(in the rows, 128 means zero)
Named turns come first, each shown by rows before and after it. Which turns, in which order, take the first row of each pair that follows to the second? Write the first one first, as in the answered first pair.
j_968:
[142 139  87 107 151 162 150 113 108 122 174 146  63  60  99 136 104 126
 129 128 137 140  86  70 112 164 123  96 134 128 159 129 102]  ->  [146 104 127 123 160 120 169 124  77 131 150 134  56  66 115 146 115 103
 100  85 109 163 115 123 131 107  79 107 124 132 132  90  93]
[103  96 147 128 146  99 113 130 100 139 137 140 137  93 133 119 126 102
  94  96 102 130 137 142 136  89 124 125  93 144 155  87 125]  ->  [102 106 156 114 111 110 104 122 119 151 109 136 169 141 136 122 133 114
  87 100 107 117 154 153 151  88 128 134 102 136 150 118 152]
[162 100 125 129 144  98 113 157 112 133 119  74 164 162 130 132 149 120
 153 162 117 119 164 163 167 146 111  90 112 144 160 107 146]  ->  [161 113 115 122 135 110 105 153 125 131 127  79 171 166 123 131 146 125
 159 174 127 111 159 147 161 159 123  89 118 141 166 122 151]
[144 169 100  88 107 144 128  89 169 142 147 126 114 121 122 145 141 150
 126 130 146 115 113  98 135 135 132 115 151 101 126 164 148]  ->  [142 160  93 103 139 134 136 101 150 131 170 129  83  79 123 142 133 144
 129 127 141 129  98  91 123 131 124 106 138 111 129 134 123]
j_853:
[117 120 132 144 125 137 151 153 177 146 117 103 146 156 136 178 156 151
 114 120 148 124 117 137 154 132 135 130 123 138 134 143 143]  ->  [119 122 128 130 132 135 158 144 176 151 128 106 125 145 128 183 156 150
 113 112 149 128 110 124 153 127 120 118 127 133 132 148 139]
[135 127 121 104 116 108 136 124 124 145 133 143 106 120 139 126 127 118
 109 103 146 124 141 133 139 108 104 116 132 115 113 129 125]  ->  [128 118 132 127 115 100 131 140 113 137 120 139 125 127 153 119 126 115
 107 109 138 128 153 155 137 109 111 135 124 127 113 115 123]
[176 104 152 133 148  92 114 131 122 158  99 120 107 158  98 122 124 144
  78 116 138 118 127 162 155 101  95 114 134 140  83 101 140]  ->  [174 105 157 146 134 105 102 136 128 155  87 117 143 184 106 112 127 150
  84 133 142 106 137 169 153 120 120 132 131 149  88 110 150]
[126 103 116 148 171 129 132 166  81 106 102 110 148 108 153 121 111 120
 131 125 125 137 141 151 140 135 133 140  95 157 130  88 131]  ->  [125 127  97 130 139 164 114 155 116 112  96 113 179 140 145 117 114 140
 147 153 145 114 138 132 138 168 165 141 109 145 142 133 161]
j_474:
[163 105 134 186 132  88 169 124 131 118  89  87 119 110 142 128 107 114
 120 151  95 113 143 146 125 144 125 144 142 113 142  52 121]  ->  [166 116 141 156  97  99 163 105 154 139  63  83 138 155 137 138 116 124
 113 140  99 101 159 154 147 131 122 146 157  99 133  89 152]
[111 135 147 132 143 165 135 167 119 128 124 125 158 116 148 138 166 132
 115 140 134 160 116 149 129 113 116 112 117 118 143 134 133]  ->  [116 141 145 127 139 171 134 161 126 131 120 130 160 122 143 140 169 135
 116 139 136 154 120 149 132 115 117 112 121 114 141 140 141]
[150 137 158 154 115 154 129 116 164  78 132  83 131 103 140 226 128 135
 119 115 129 101 150 119  97 124 151  86 136 142 121 101 103]  ->  [149 136 161 152 114 153 128 117 161  79 130  81 134 107 141 229 130 133
 117 109 126 102 152 118 101 118 147  86 135 140 117 103 107]

(two turns a pair)
[129 143 127 118  84 152 119 127 169 132 105 123 172 178 130 126 133 140
 134 147 133  90 141 120 126 165 153 139 143 115 140 179 165]  ->  [129 120 113 155 168 113 142 150 115 103 168 136  89  68 126 117 114 118
 141 135 119 129  99 100  92 160 131 115 118 139 152  99  97]  j_968, j_968
[157  73 182 126 162 117 119  99 158 107 145  95 105 105 109 174 102 152
  80 120  87 144 152 100 142 104 139 159  96  98 162 110  99]  ->  [156  93 172 120 132 141  98  97 183 108 131  95 150 140 111 165 106 168
  94 148 101 121 154  91 139 138 176 174 104  94 172 149 122]  j_853, j_853
[135 141 118 115 160 112 123 143 123  95 157 119  95 131  88 118 144 145
 173 120 166 124 128 113 126 154 143 137 119 187 137  37 119]  ->  [133 133 141 123 128 114 109 149 133 100 115 109 144 183 104 116 152 149
 168 126 161 110 155 143 140 153 157 163 118 186 133  52 141]  j_968, j_853
[126 140 155 135  84 105 163 148 174 117 108 132 145 174 123 118 135 150
 159 152 107  86 131 118 129 144 175 124  96 157 139 148 131]  ->  [133 148 133 112 120  95 182 128 168 124 148 143  72 119 100 132 129 144
 158 129 106 102  99  86 130 126 143  86 101 149 136 140 111]  j_853, j_968
[135 142 110 110 137 128 145 104 125 134 163 124  91  82 113 139 114 136
 125 110 151 136  96 100 132 116  89  99 132 122 117 141 119]  ->  [134 130 133 106 110 118 145 102 126 153 128 112 116 121 126 146 125 130
 108  92 141 135 129 134 156  89  73 113 136 115 101 152 137]  j_968, j_968
[142 117 125 142 157 119 122 116 114 117 135 137 102 119 129 142 105 120
 134  92 114 162 116 124 114 136 100 106 127 156 148 107 121]  ->  [142 122 140 123 114 129 110 107 138 132  97 129 141 172 131 147 117 129
 127  92 113 143 140 143 136 131 108 121 136 145 138 145 154]  j_968, j_968
[ 99  92 136 164 108 123 128 162  90 111 145  89 147  91 144  81 149 105
 123 158 126 143  98 167 134 161 149 165 130 163 108  72 111]  ->  [108 128 121 110  60 163 108 129 145 136 129  92 173 144 126  91 157 131
 130 174 148 110 102 137 151 177 168 155 159 135 107 146 153]  j_968, j_853
[153 130 139  51 129  95 158  91 138 174 136 133  44 111 105 169 138 123
 103  52 123 145 133 113 155  42  53  93 155 103 105 147 136]  ->  [142 118 183  95  58 117 118 124 151 162  58 110 184 218 150 139 149 131
 104  96 117 110 190 176 162  90 117 170 143 120 113 170 177]  j_853, j_968
[122 135  96 122 172 123 144 126 116 114 166 135  79  70 115 130 114 128
 144 136 142 131  85  91 113 133 126  98 131 139 134 111 106]  ->  [112 121 119 168 140 136 117 158 114  97 125 123 163 123 145 106 118 127
 149 169 139 114 117 130 105 176 177 151 115 161 143 112 116]  j_853, j_853
[122 125 101 151 167 133 138 141 112  92 171 143  98  60 130 113 108 119
 145 154 127 139  98  94  83 157 144 115 116 151 155 105  97]  ->  [120  90 152 180 157 100 143 161  86  95 128 125 130  91 158 115 117 105
 119 128 104 153 138 157 102 122 121 145 104 159 138  75  97]  j_853, j_968
[121  94 127  68 139  79 165 163 129 156 180  89  55 118 139 167 173 111
 121  98  96 114 115 126 141 100  94 129 136 129 157 112 144]  ->  [123 112 120  43 112  99 156 147 159 170 167  90  72 147 130 170 174 126
 125 107 105 101 118 117 148 107 104 126 149 115 156 148 168]  j_474, j_968
[132 119 155 143 159 151 150  96 123 149 168 107 161 149 126 132 168 107
 101  60  86 135 153 160 117  94 106 102 114 128 124 130 134]  ->  [128 141 136 141 134 186 126  98 151 142 164 108 201 173 126 119 164 125
 120 100 106 112 147 141 105 142 152 115 118 129 141 166 151]  j_853, j_968
[110 115  74 138 142 135 142 107 130 103 135 142 118  74 166 143 161 141
 105 138 141 148 107 165  73 109 139  96 123 125 127 132  87]  ->  [108 103  96 158 130 127 140 117 123 103 109 132 150 103 181 136 167 136
  96 136 131 145 130 196  80 107 144 120 120 133 123 122  94]  j_853, j_968
[133 122 125 143  97 154 117 139 145  97 147 132 122 128 140 130 126 160
 148 174 127 124 112 111 103 172 178 143 126 122 161 150 135]  ->  [140 104 132 133 135 115 150 131 117 104 166 132  56  80 131 149 122 141
 131 124 109 153 108 115 116 114 118 115 118 116 143 114 111]  j_853, j_968
[172 141  99 158  81 149 140 159 188  74 115 156 155 128 163  99  81 129
 124  92 103 119 125 100 132 157 121 159 109 152 134  95 121]  ->  [170 131 106 165  89 139 144 161 174  71 111 155 148 121 166 103  81 124
 119  81  96 128 127 111 134 146 109 159 105 155 129  79 112]  j_968, j_968
[129 105 158  69  95 131 120  82 127 180 111 118 107 124 147 160 115  97
 100  79 116 125 105 162 118  88  89 103 118  92  49 153 119]  ->  [124 138 115  56  94 169 101  74 155 174 144 134 107 107 131 148 104 120
 130 122 142 102  70 106  92 143 131  91 127  90  72 183 120]  j_968, j_968
[126 165 129  85 100 144 116 115 174 131 116 129 143 153 111 131 141 155
 147 158 130 101 116 106 159 130 156 130 124 133 134 164 159]  ->  [124 138 125 118 169 110 143 137 125 109 158 135  80  67 115 127 128 129
 145 136 114 134  91 103 137 112 126 115 103 151 131  92 106]  j_968, j_968
[126  80 133 160 144 123 130 127 124  95 132 129 151 138 123 101 176 119
 115 109 123 107 144 152 126 114 141 146 142 169 145 120 130]  ->  [123  95 120 152 133 142 121 118 139  94 136 133 160 147 116  98 174 129
 131 129 134  93 135 135 123 136 165 145 150 165 158 142 139]  j_968, j_968
[130 115 139 157  97 124 115 135 124 124  96 128 179 166 149 117 139 126
 128 128 129 117 146 160 129 123 136 157 118 139 121 131 138]  ->  [131 148  86 120 121 147 114 111 143 127 152 150 122 116 117 121 126 139
 154 142 153 112  99  90 109 148 143 114 135 122 136 155 128]  j_853, j_968
[155 123 131 107 123 108 114 128 128 130 120 126 122 161 139 141 143 122
 118  84 108 133 140 170 139  99 124 148 151 117 103 145 137]  ->  [152 148  91  99 133 140 103 126 147 119 157 140 112 137 125 129 131 136
 143 125 134 117 105 119 115 147 160 134 155 117 128 166 133]  j_968, j_968
[132 121 152 164 129 118 107 185 101 129  89  93 190 146 154 134 158 122
 128 154 139 113 151 162 127 156 164 150 110 130 136 121 121]  ->  [148 155 105  82 154 128 133 125 128 161 144 112  87  95  98 166 156 130
 125 120 157 117 104  90 138 120 114  72 139  88 132 155 120]  j_853, j_853
[156 125 106 107 142 138 142  99 149 156 144 143  88 101 119 130 106 138
 141 126 152 137  87 130  68 123 131 134 114 101 122 142 163]  ->  [148  93 141 152 150 113 144 131 117 144 120 131 116 109 146 120 106 121
 128 116 134 150 113 179  68 115 130 164  94 123 118 100 150]  j_968, j_853
[109 129 144 123 102  87 110 105 149 154 115 133 100 115  86 123 198 129
 133 116  93 137 121 148 107 124 100 141 104 104 104 115 106]  ->  [109 132 147 117  94  91 110  99 155 158 107 130 109 125  88 126 203 132
 132 117  95 136 125 151 114 126 107 142 107 103 104 119 114]  j_968, j_853
[139 120 116 108 115 102 114 115 119 128 120 103 140 138 135 148 151 139
 121 124 121 129 149 141 140 117 100 105 145  99 123 118 120]  ->  [142 124 109 104 121 104 115 112 118 129 127 105 128 125 128 152 147 140
 125 123 123 131 140 133 138 120  99  96 148  96 121 116 117]  j_968, j_853
[113 156  80  89 155 135 159 133 143 144 129 139 121  99 100 127 178 141
  71 167 137 144 145 121 150 136 120  82 155 109  97 129 110]  ->  [108 130 109 126 164 109 161 159 117 131 112 129 140  98 124 118 180 128
  62 159 120 154 165 163 145 125 112 107 135 128  92  92  97]  j_968, j_853
[120  71 129 114 126 132 153 176 104 139  51  83 119 134 138 127 132  79
  87 125 156 146 149 181 117  94  86 163 167 107 155 171 165]  ->  [125  93 105  83 115 153 154 152 130 150  64  88 106 134 119 133 129  96
  94 131 170 131 133 151 120  99  91 142 185  88 158 207 180]  j_853, j_853
[ 99  88 130 144 168 131 140 164  87 105 150 111 133 111 128 112 122 133
 109 103 115 127 145 165 102 140 134 150  94 147 151  73  91]  ->  [ 98 104 137 116 106 157 120 148 125 126 110 104 190 184 126 114 135 149
 103 113 121 101 170 175 124 146 155 165 112 129 148 130 136]  j_968, j_968
[116 108 167 137 133 109 134 126 104 148 116 130 126 144 138 124 149 121
 112  93 118 137 152 152 141  98  78 160 124 132 101  99 134]  ->  [122 138 140  92 108 138 124  95 146 163 121 138 125 162 115 135 152 139
 122 107 139 120 142 118 147 109  88 141 149 108 107 152 160]  j_968, j_853
[168 116 136  80  99  98 135 138 144 147  96 145 125 122  78 137 145 113
 177 104 165 100 160 155 151 112  82 137 167 142 166 155 153]  ->  [169 119 129  81  96 105 130 137 146 147 100 147 128 124  78 136 147 113
 182 108 169  97 158 151 149 119  91 137 168 142 168 166 155]  j_853, j_968
[148 125 115 108 100 115 124 123 141 101 145 114 109 122 123 130 133 136
 159 157 163  87 126  61 125 155 147 120 108 114 127 154 140]  ->  [153  97 148 116 122  77 145 126 110 110 138 105  80 105 129 145 139 115
 133 113 138 115 141  95 139 102  99 115 100 115 101 115 124]  j_853, j_968
[145 147  85  99 133 133 128  86 147 137 152 139  91  83  74 120 139 127
 166 112 169  95 101  57 125 130 126  90 128 104 149 152 147]  ->  [141  93 160 139 125  79 149 115 103 142  93 114 117 117 110 124 154  95
 120  54 129 121 159 153 156  60  78 126 107 120 114  99 141]  j_853, j_968
[130 115 120 120 159 127 144 155 103 122 146 144  94  97 128 129 117 120
 138 128 128 131 113 116 133 131 113 114 120 138 123 107 103]  ->  [127 123 117 129 128 155 121 163 124 116 124 139 153 138 134 118 120 133
 150 161 139 110 124 117 128 170 151 139 121 139 132 136 126]  j_853, j_853
[129 134 105 142 104 149 100 109 141 112 142 133 148 151 143 123 110 173
 159 172 152  94 118  99 126 167 165 128 102 134 158 168 137]  ->  [136 110 114 129 154 105 140  99 107 123 166 135  62  93 133 149 113 149
 138 111 132 132 110 101 140 100  96  91 100 125 134 123 107]  j_853, j_968
[133 147  91 154 135 100 104 153 124 130 149 115 125 146  99 142 178 151
 127  55  96 125 151 141 184  84  61 101  98 124 154 115 158]  ->  [133 152  90 148 124 106 102 147 133 134 145 116 134 158  98 143 181 156
 128  60  98 118 155 137 187  86  64  99 101 118 154 126 166]  j_968, j_853
[126 155 107 118 135 148 120 132 134 110 147 141 125 115 118 134 126 136
 151 167 145 111 105  99 114 161 162 112 133 124 143 145 124]  ->  [121 127 133 159 154 120 130 155  96  96 136 136 132 102 141 126 123 121
 142 158 127 127 121 135 108 149 154 131 113 144 140 100 103]  j_968, j_853
[150 127 135 158 165 107 144 177 123 136 160 138  98 110 135 146 115 119
 129 118 111 136 141 110 124 135  94 125  98 107  87 107 103]  ->  [152 137 146 133 113 127 128 160 155 157 122 133 150 177 136 150 129 134
 123 121 117 115 167 126 146 139 106 137 114  93  79 156 141]  j_968, j_968
[125 154 122  93 114 163 128 119 137 136 125 134 148 165 112 142 124 133
 110 131 130 112 124 105 133 141 143 131 164 125 145 165 141]  ->  [129 142 128  86 141 134 149 113 117 142 137 137 102 133 106 156 125 121
  95  98 120 133 120 108 144 102 105 110 161 121 130 138 125]  j_853, j_968
[119 126 128 134 105 148 136 131 169 139 117 126 177 158 134 126 156 163
 153 161 139 118 161 145 129 152 168 154 135 122 130 158 140]  ->  [119 110 116 165 167 122 151 149 132 116 164 134 117  76 131 117 138 146
 160 157 133 147 128 127 100 153 152 136 116 141 140 101  91]  j_968, j_968
[137 100 132 102  95 137 154 147 107 152 103 142 141 148 142 124 137 122
 130  88 119 139 113 185 155  81 101 112 153  91 110 108 102]  ->  [136 133  88  85  87 181 131 138 142 145 132 157 145 140 126 113 127 145
 160 136 148 114  81 130 136 141 146  98 165  85 137 147 111]  j_968, j_968
[127 131 156 100 111 116 145 116 130 141  89 124 139 198 135 156 134  86
 120  95 120 132 178 150 178  86  98 138 138 119  93 161 141]  ->  [127 166 110  81 105 160 122 107 164 137 116 139 142 193 116 149 128 108
 148 141 149 108 147  97 157 140 142 129 152 115 120 203 152]  j_853, j_968
[123 124 162  93 146  97 118 140 108 153 151 106  75 102 163 151 116 140
 101  91 127 145 126 157 157  96 101 139 125 139  89 138  99]  ->  [123 156 141  64 102 140  94 123 151 161 142 110 115 148 156 147 120 166
 116 127 153 115 124 132 158 134 138 141 144 127 100 199 135]  j_968, j_968
[118 149 113 154 109 152  72 145 123 119 119 144 163 138 146 106 109 116
 159 157 125 107 121 115 125 194 185 176 144 152 144 175 135]  ->  [118 113 134 188 163 103 102 165  73 110 133 140 114  85 155 110 104  88
 141 118  95 142 123 143 121 152 138 171 121 169 131 106  94]  j_968, j_968
[110 123  98 114 146 131 136 123 134 131 152 125  83 130 137 140 131 114
 120 125 120 136 113 115 129 130 125  92 120 125 141 122 119]  ->  [105 105 129 133 127 119 131 135 123 130 118 112 124 162 157 134 137 109
 109 121 105 135 141 156 138 120 126 120 112 133 132 112 128]  j_853, j_968
[119 101 125 154 170 108 137 152  91 129 148 115  70 101 139 104 122 121
 120 150 126 115 118 141  97 119 103 153  85 142 135  76  75]  ->  [122 144  91 118 120 165 105 130 147 141 143 125 117 151 123  99 124 152
 144 194 156  76 110 104  97 173 153 151 109 125 152 152 117]  j_853, j_853
[127 115 182 218 191  40 193 132  58  79 131 135  69  73 152 149  87 142
 116 125 115 131 121 153 137  73  67 124 100 106  83  70 102]  ->  [130 148 198 167  74  98 154 102 134 115  47 120 188 224 155 155 112 177
 112 150 132  74 171 175 178  92 111 157 133  77  77 181 193]  j_968, j_853
[132 106 111 112 141 106 153 126 128 131 142 130  91  96 112 130 123 122
 118 109 125 146 128 133 138 102  85 106 125 124 105 110 113]  ->  [126 117 117 134  95 137 118 145 151 119 110 125 175 159 132 107 128 140
 134 157 138 116 147 151 132 155 143 149 124 134 122 141 140]  j_853, j_853
[122 145  98  94 111 156 111 111 142 130 148 141 133 112 110 130 125 138
 146 140 143 113 110  98 131 156 138 115 143 121 137 160 135]  ->  [122 110 128 122 147 112 136 127 100 128 146 133 102  81 124 135 126 112
 125  97 113 143 121 135 134 107  94 114 123 135 121 102 104]  j_968, j_968
[155 140 133 128 175 119 160 146 124 108 114 111 139  54 121 158 120  94
 124 161 101 161 112 138 113 100  68 116 114 172 164  72 114]  ->  [153 174 111 112 123 173 126 137 172 112  98 115 198 110 119 145 123 122
 147 210 127 122 114 116 109 155 121 133 129 159 182 139 153]  j_853, j_853
[128 110 137 175 140 117 125 148 103 136 128 147 121 121  97 136 147 102
 107 117  94 152 125 174 110  86 118 122 133 151 114  96 116]  ->  [121 134 119 173 115 156  99 150 129 127 120 150 172 149  99 120 146 124
 127 161 114 124 118 159  94 140 171 138 139 154 134 132 134]  j_853, j_968
[130 110 130 178 197 118 148 146  95  83 187 145  83  45 122  96 101  99
 133 119 100 152  94 115  90 139 116 109  97 136 153  55  69]  ->  [119  95 175 219 149 118 124 173  95  76 123 121 181 123 157  82 111 105
 124 140  91 136 143 176 101 154 151 170  86 157 148  58  96]  j_853, j_968
[161 133  98 162 178 111 123 136 127 193 159 163  87 130 155 171 122 104
 161 107 165 137  90  98 130  93  65 136 131 111 151 141 121]  ->  [157 109 134 194 157 101 118 158 113 190 119 146 140 174 183 164 130  98
 151 107 151 137 127 148 140  88  71 175 120 125 146 125 130]  j_968, j_853
[ 97 161 120 163 112 133 144  88 122 189 102 119 146 138 137 103 137 176
 107 160  88 117 135 138 134 160 134 162  89 103 128 143 123]  ->  [ 90 156 120 180 131 126 149  97 108 177 116 122 135 114 141  97 130 172
 111 163  89 125 127 136 121 170 134 165  79 113 131 120 105]  j_474, j_474
[129 162  68  96 145 169 112 110 169 130 168 141 111 110 105 129 126 153
 163 170 179  95  78  66 110 173 160  97 143 109 139 166 152]  ->  [119  87 138 196 193  97 134 174  81  99 142 123 120  78 160 116 122 107
 133 132 129 142 117 161 100 133 130 146  90 160 122  48 100]  j_853, j_853
[113 148 148 149 131 121 105 128 140 148 154 105 119 143 108 118 164 139
 126 124 156 116  88 117 120 111 137 103 129 154  91 162 177]  ->  [106 128 166 172 144 100 110 143 122 139 149 102 121 134 121 114 163 129
 118 112 144 126  97 143 118 102 125 117 119 163  88 134 163]  j_853, j_853
[118 130 127 125 151 121 136  96 127 156 127 139 103  88 108 187 113 124
 138  99 131 156 134  72 116 114 108  82 126 119  98 138 141]  ->  [112 108 167 157 120 113 126 121 117 154  76 124 169 143 142 176 123 116
 125 104 115 149 173 126 128 111 119 125 114 135  90 132 155]  j_853, j_968
[124 122 119 166 134 116 104 165 127  90 161 132 142 110 156 110 106 146
 156 174 146 124 118 107  96 172 157 172 121 152 157 104 116]  ->  [127  95 163 173 120  84 116 169 114 103 119 117 153 139 170 129 119 129
 124 135 121 141 153 165 125 120 122 187 117 153 130  86 122]  j_968, j_968
